[[151, 123, 111, 126, 137, 130, 131],
 [123, 138, 129, 119, 138, 151, 122],
 [129, 119, 138, 151, 122, 112, 126]] ⇒ 126

[[103, 140, 139, 120, 141, 126, 111],
 [137, 114, 126, 144, 124, 122, 135],
 [120, 110, 136, 120, 112, 147, 135]] ⇒ 135

[[151, 114, 118, 123],
 [121, 144, 117, 133],
 [126, 127, 136, 134]] ⇒ 134

[[123, 148, 138, 130, 126, 135, 126],
 [123, 129, 137, 135, 138, 105, 114],
 [147, 124, 119, 131, 120, 142, 130]] ⇒ 130

[[152, 130, 116, 119],
 [141, 149, 122, 145],
 [125, 126, 126, 127]] ⇒ 127

[[120, 119, 131, 133, 135],
 [114, 143, 156, 156, 132],
 [110, 114, 150, 142, 111]] ⇒ 111
---
[132 124 138 105]
138, 132

[135 129 150 124]
150, 135

[127 133 120 151 125]
151, 133

[[107 117 100 127]
 [129 120 144 101]]
144, 129

[ 98 147 121 109 107 154]
154, 147

[[141 129 133 137 128 131 125]
 [130 121 127 107 125 116 116]
 [126 151 131 111 135 113 133]]
151, 141
---
[[113 122 118 143 108]
 [142 111 100 124 146]
 [106 115 138 109 130]] Answer: 108

[132 129 120 112 106] Answer: 120

[[103 124 113 113]
 [114 113 112 120]
 [105 132 113 113]] Answer: 112

[[138 110 134 137]
 [138 154 127 116]] Answer: 127

[130 155 141 131 120 134] Answer: 131

[123 137 128 119 103] Answer: 123

[153 126 115 136 135 106 119] Answer: 119

[129 125 142 152 111 128 127] Answer: 127

[155  98 101 106 116 142 133] Answer: 106

[[133 138 134 136]
 [129 121 154 139]] Answer: 133
---
[[117 119  99 145 124]
 [111 138 151 135 141]
 [109 132 125 144 127]] result: 151

[[118 128 118 131 124 123]
 [133 132 137 127 132 129]
 [154 133 155 121 139 137]] result: 137

[[122 122 144 136 119]
 [134 130 123 104 116]
 [126 120 150 138 110]] result: 123

[[136 139 107 142 129 147]
 [135 136 108 144 144 145]
 [126 145 113 127 138 153]] result: 108

[[130 106 121 129 132 118 109]
 [137 135 140 105 129 131 153]
 [117 122 132 123 142 129 124]] result: 140

[[127 137 144 141 120]
 [131 131 136 158 136]
 [140 124 126 136 132]] result: 136

[[108 119 133 146 124 119 120]
 [118 143 141 100 120 120 121]
 [107 100 118 126 150 139 138]] result: 141

[[127 106 157 133]
 [143 124 152 157]
 [103 139 122 126]] result: 152
---
[[151 150 127 107]
 [126 105 118 143]
 [131 115 128 123]] >> 115

[126 126  99 136 117 119] >> 136

[[111 154 125 133 154 140]
 [106 137 125 109 125 115]
 [112 112 129 136 145 132]] >> 136

[140 125 136 134 124 124 102] >> 124

[[137 135 131 132 113  99]
 [134 110 125 130 125 140]
 [126 119 134 128 135 141]] >> 128

[[149 136 128 129 128 117 129]
 [155 138 127 127 129 111 129]
 [144 133 126 124 130 115 127]] >> 130

[[105 127 133 145 133 114 136]
 [122 125 127 141 113 117 120]
 [140 136 122 132 126 139 132]] >> 126

[104 125 126 121 122 141 119] >> 122

[[116 127 122 119]
 [128 106 146 127]] >> 106
---
[[116 112 153 119 105 115 134]
 [147 116 123 114 116 117 120]
 [133 129 142 109 132 132 123]] --> 105

[[ 99 138 125 118 104]
 [101 154 132 129 133]
 [109 138 152 140 113]] --> 125

[[101 153 123 151]
 [100 150 123 149]
 [117 140 127 143]] --> 153

[[123 132 116 134 138 141]
 [110 133 151 141 143 112]
 [128 131 128 137 115 156]] --> 134

[[149 148 126 142 128 121 113]
 [126 117 126 131 134 119 131]
 [119 142 127 123 124 129 127]] --> 128

[[129 137 144 134 112 130]
 [131 129 149 135 113 135]
 [132 126 157 133 113 138]] --> 134

[[132 130 126 132]
 [100 135 133 137]
 [134 109 124 133]] --> 130

[[145 111 130 110 100 157]
 [123 131 133 125 133 115]
 [120 146 139 152 132 124]] --> 110

[[130 135 125 112 126 122 146]
 [130 129 124 112 123 118 140]
 [135 134 127 112 126 118 154]] --> 126
---
[[137 133 109 144]
 [146 109 104 141]
 [123 118 121 114]] Answer: 109

[[106 151 139 138]
 [129 128 128 128]
 [146 108 118 119]] Answer: 128

[[127 131 127 126]
 [126 151 119 111]
 [130 104 139 146]] Answer: 151

[[121 156 141 134]
 [126 155 126 148]
 [105 117  99 122]] Answer: 155

[[129 120 146 126]
 [133 129 131 144]
 [135 104 138 111]] Answer: 129

[[127 115 116 110]
 [129 139 136 145]
 [126 119 127 101]] Answer: 139
---
[[103 112 154 143 103 113]
 [130 110 129 147 124 109]]
103

[101 155 102 103 125]
103

[131 144 108 152]
108

[137 104 105 122]
105

[[127 129 115 126]
 [125 134 105 101]]
115

[124 142 130 101 108 151 102]
151

[[129 147 121 124 152 106 145]
 [144 129 128 144 125 141 121]
 [126 134 141 133 140 117 142]]
106

[112 120 157 148 134]
148

[132 115 151 125 152 111]
152
---
[155 151  99 140] out 155, 151

[144 153 116 121 111 146 138] out 153, 146

[130 146 123 119 112 105] out 146, 130

[113 101 155 110 108 106 147] out 155, 147

[120 145 100 131 114 129] out 145, 131

[148 131 135 128 113 150] out 150, 148

[[137 137 146 135 136 152]
 [129 116 109 121 110 105]] out 152, 146

[136 153 111 146 113 104 106] out 153, 146
